(in the rows, 128 means zero)
Each named move below is a turn or a mirror, shown by a few rows before and after it. Which moves, in which order, take the first row of each later pair to the second? The first pair is answered.
move Lef:
[158  95 151 128  90 136 134 145  93  92 132 119  90 143  99] => [156  88 158 122  95 135 134 150  99  93 136 117  91 137 104]
[124 132 124 126 139 150 118 113 137 128 125 140 125 117 124] => [123 130 125 125 140 150 119 115 139 128 126 140 124 116 124]
[110  92 122 104 117 159 144 157 171  99 141  99 110  94 126] => [115 136  76 145  89 168 142 124 131  92 111 115 105 136 106]
[132 171  90 172 123  80 112  56 140 133  72 153 158 152  88] => [125  97 169 104 170  63 116 113 208 148 121 128 165  81 120]
move Lif:
[136 131  71 100 170 104 111 110 148 140 103 128 160 131 111] => [133 142  76 114 162  94 106  95 135 134  98 138 159 143 106]
[153 117  47 117 127 206 154 168 144 150 100 128 100 104 123] => [120 118 178 113 166  74 109 115 189 140 104 174 135  61 117]
[136  71 131 131 135  88 133 105 140 119 106  75  95  95 144] => [133  98 123 164 110  87 127  83 106 106  92  89  87 126 132]
move fep:
[105 133 157 163 105 113 109 107 101 102 134 146 125 165 121] => [110 113 148 154  94 152 124 141  94 101 149 127 111 166 132]
[165 168  39  92 144 119 137  97 148 163 138 124 131 108 117] => [137 154 156  95 149  48 112  83 156 142 160 148 140  87 119]
[111 124  89  93 144 122 108  95 155 149  89 126 129 138 142] => [ 96 105 154  90 140  99 100 103 156 136 110 131 127 125 150]
[130 122  98 102 131 155 124 141 133 145 122 109 122 145 147] => [124 144 108 113 142 110 108 103 142 145 104 133 139 143 135]

Between the rows of a pair lie two moves.
[133 141 183 169 120  58 103 128 127  95 108 153 127 118 106] => [145  93 162 143 103 146 138 205 114  97 144 107  98 118 131] -> Lef then fep
[112 107 135 115 153 119 147  97 135  99 154 139 113 115  83] => [118 114 106 125 137 147 156 102 116  96 149 132 104 132  82] -> fep then Lef
[111 126 161 107 134 139 124 154 115 137 154 102 128  92 154] => [112 153 147 113 155  98 109 113 132 144 130 123 149  86 139] -> fep then Lif
[141 123  57 127 104 199 137 133 125 146 129 107 141 177 116] => [128 163  87 152 117 121 105  68 131 140 103 147 165 180  96] -> Lif then Lef
[139 131 115 122 139 131 131 124 127 140 117 119 142 123 127] => [132 138 130 132 135 117 124 113 122 134 114 128 142 126 124] -> fep then Lef
[119 125 166 133 138 109 118 127 137 120 125 138 134 117 126] => [129 109 138 115 144 143 132 154 146 131 132 118 129 110 135] -> Lif then Lif
[135 111 124 103 132 149 147 179 119 130 115 130 120 145 139] => [126 112 160  98 150 105 132 162 140 132 116 145 134 127 138] -> Lef then Lif
[130 134 126 139 101 168 147 151  93 125 135 116 112 146 135] => [115 150 173 150 111 104 124 111 105 118 126 146 130 139 124] -> fep then fep
[134 148  58 122 125 146 111 132 110 128 127 113 123 141 112] => [110 112 172 113 118 116 102 156 110 106 167 117 116 121 128] -> fep then fep
[152 141   8 101 148 185 162 138 161 149 101 117 123 104 131] => [110 159 157 122 165  42 109  69 181 124 101 177 154  80 117] -> Lef then Lif
[128 102 160 101 145 130 127 132 153 127 137 111 124  86 141] => [138 114 106 117 119 181 143 141 121 125 130  99 108 115 139] -> Lif then Lif
[102 107 173 108 141 152 135 120 142 144 150 126 108 125 134] => [106 132 140 136 114 175 140 110 109 138 136 130  97 157 125] -> Lif then fep
[136 155 110 127 158 118  93 106 142 131  91 101 119 106 131] => [128 129 158 115 157 115  93 130 146 125 114  95 114  92 143] -> Lef then fep
[128  99 129 133 106 192 143 175  91 123 141 103 101 143 138] => [108 144 185 157 130  79 100  91 110 118 110 157 136 136 114] -> fep then fep
[112 118 201 124 157  61 103 109 156 127 130 155 148 102 125] => [152 128  41 127 127 192 150 150 118 146 113 111 120 144 126] -> Lef then Lif
[135 125 134 151 145 107 102 111 144 134  89 135 150 141 113] => [131 124 145 169 114 131 109 124 111 119 100 132 132 162 115] -> fep then Lef
[159 162  80 137 131 124 125 106 104 155  96 123 177 134 104] => [162 145  81 114 153 123 128 120 132 166 103 114 184 112 111] -> Lif then Lef
[130 143 139 120 136 127 156 161 148 143 154 109 143  95 133] => [126 176 134 143 135  93 141 121 143 139 132 131 153 108 117] -> fep then Lif
[139 123  78 126 103 177 144 133 119 136 116  96 115 141 132] => [133  92 123  90 136 148 139 147 164 146 135  92 128 100 145] -> Lif then fep
[123 161 111 149 114 162 134 122 111 122 134 127 101 137 137] => [110 150 172 146 122 124 121 116 122 115 146 139 106 120 141] -> Lef then Lif
[115 135 164  95 100 141 140 124 155 119 144 118 131 129 151] => [127 144 115  93 102 163 148 122 156 130 133 111 131 137 147] -> fep then Lef
[123 140  98 129 103 164 143 127 106 126 141 128 127 142 128] => [106 132 170 125 117 111 125 113 123 118 152 146 138 123 129] -> Lef then Lif
[133 100 150 127 148  97 132 158 136 114 139 140 133  83 126] => [147 129  79 136 155 107 133 134 138 127 110 145 140  96 113] -> fep then fep
[141 138 105 121 145  97 121 125 140 155 128 134 137  92 113] => [146 139  81 122 137 121 129 134 131 156 125 127 130  99 112] -> Lif then Lif
[129 138 154 116  80 128 124 108 118 104 125 149 116 137 147] => [143 149  93 107  97 140 129 101 134 123 105 144 126 135 142] -> Lif then fep
[137 144 103 141 105 142 133 121  97 120 115 133 107 156 117] => [143 115  97 107 126 160 144 153 127 135 131 113 107 131 131] -> fep then Lif
[133 119 133 135  90 192 133 181  89 119 150 110  94 154 164] => [115 101 216 114 126 116 109 166 134 121 163 128 116 112 169] -> Lef then Lif
